In the data rows, the value 500 means zero.
Some points, each followed by its number:
[599 620 838 385 855 217 420 432 873 447 511 626 657 674 511 401] 0
[623 484 713 680 758 254 553 421 549 300 447 525 710 458 599 404] 1
[308 371 336 385 423 555 636 255 674 513 387 410 543 306 379 453] 2
[461 552 865 666 441 457 662 545 603 366 425 300 562 411 446 771] 3
[469 699 178 479 384 522 441 395 768 482 488 350 721 671 438 457] 4
[503 374 623 999 357 442 391 617  91 235 494 430 286 475 666 698] 5
[622 427 490 539 948 230 393 683 427 511 670 682 298 544 482 541] 6
[510 642 614 569 537 306 235 439 650 387 302 565 524 817 896 490] 7
[513 653 659 626 566 340 261 357 699 433 351 569 520 730 939 581] 8
[610 450 601 572 929 299 396 684 419 417 676 658 283 624 473 517] 9
[629 463 456 359 533 539 744 535 719 539 270 277 737 231 621 612] 10
[383 449 372 293 382 493 649 380 617 506 353 412 605 270 472 447] 11
[468 519 508 571 321 494 653 492 623 355 463 442 334 260 223 608] 12
[561 533 633 655 588 538 340 488 575 626 497 592 200 537 338 669] 13
[403 279 587 523 372 622 499 518 606 409 435 552 355 424 282 400] 14
[313 425 391 401 370 480 616 341 645 556 365 426 509 317 348 504] 15
[517 573 366 399 671 650 339 430 702 771 620 415 661 761 432 490] 16
[607 393 612 999 464 502 509 704 132 262 578 394 230 383 724 614] 17
[394 414 365 602 355 659 267 439 290 651 539 509 474 702 271 505] 18
New points follow, each followed by the numbers of its three nearest points above, looking only along the 3 directions in which the numbered points spread most, nearest first.
[430 475 512 554 533 485 636 457 547 605 363 506 379 388 683 581] 3 14 12
[458 560 381 509 568 366 618 544 409 302 438 695 767 386 498 523] 3 14 1
[443 372 328 504 205 467 357 327 489 385 368 521 589 666 359 336] 14 15 4
[448 429 537 555 492 486 561 443 580 586 345 522 289 469 712 627] 3 14 12
[776 731 554 546 336 516 760 551 798 617 603 644 632 634 642 666] 1 4 10
[782 609 501 391 518 457 621 710 494 385 366 272 826 676 534 511] 1 3 10
[427 668 338 408 715 570 946 375 610 284 701 701 952 459 239 830] 4 11 15
[743 345 427 377 457 457 229 644 430 510 494 639 347 682 429 350] 13 6 18
[566 409 595 658 328 349 299 377 618 396 491 551 383 712 566 418] 13 1 6
[455 427 463 251 602 633 514 598 392 680 498 549 339 235 445 403] 14 18 12
[708 731 551 540 370 533 788 558 791 732 687 682 672 695 615 750] 4 1 16
[425 437 767  90 270 727 322 460  60 468 557 691 442 511 379 133] 18 14 13
[408 424 452 238 556 654 488 491 395 657 495 509 245 272 494 437] 14 18 12
[417 689 328 494 457 550 396 296 751 436 434 443 768 636 503 493] 4 11 16
[340 418 690 552 506 461 569 780 424 534 642 325 680 740 781 434] 1 13 3
[565 493 585 513 517 180 572 590 332 327 418 602 557 513 323 290] 13 14 1
[464 457 564 538 532 438 600 522 560 605 386 510 396 395 608 651] 3 14 12
[491 610 742 556 539 410 763 523 476 343 339 276 570 412 457 658] 3 10 1
[425 574 563 460 671 419 485 710 492 505 623 386 353 498 450 503] 13 14 6
[423 284 301 449 389 803 553 405 445 396 695 673 453 377 412 338] 14 18 12
[438 577 615 383 771 358 550 746 507 469 575 505 328 472 462 441] 13 6 9
[627 602 273 457 628 704 305 533 618 722 679 483 705 726 420 534] 16 4 13
[627 710 634 417 478 395 623 429 926 508 291 598 422 743 394 568] 4 0 16
[418 638 641 536 921 473 545 572 271 439 517 483 529 461 532 135] 13 6 9
[551 645 388 565 481 586 332 417 462 662 378 245 538 283 485 391] 14 15 12
[366 633 593 684 473 564 524 332 490 369 413 383 384 427 262 385] 14 12 15
[464 450 532 550 538 455 664 535 549 541 399 482 332 406 689 633] 3 14 12
[412 406 564 578 480 441 547 518 579 657 407 526 356 363 622 617] 14 3 12
[387 664 566 718 524 570 469 322 476 437 433 401 347 376 255 396] 14 12 13
[396 541 616 463 703 351 443 675 450 527 655 474 370 487 485 467] 13 6 9
[447 575 505 511 351 455 526 612 372 656 620 510 243 285 607 571] 14 12 13
[550 445 403 536 466 448 281 543 425 416 199 582 665 635 655 335] 1 13 7
[496 581 570 358 758 326 568 749 476 492 629 512 366 463 451 420] 13 6 9
[458 376 431 245 533 626 550 555 359 745 471 623 330 209 515 448] 14 18 12
[511 440 395 569 461 453 323 563 424 446 257 671 591 682 672 410] 13 1 7
[619 422 571 585 318 337 338 403 593 459 448 485 349 776 605 392] 13 1 6
[384 468 303 553 176 426 305 267 440 378 433 510 530 660 364 349] 14 15 12
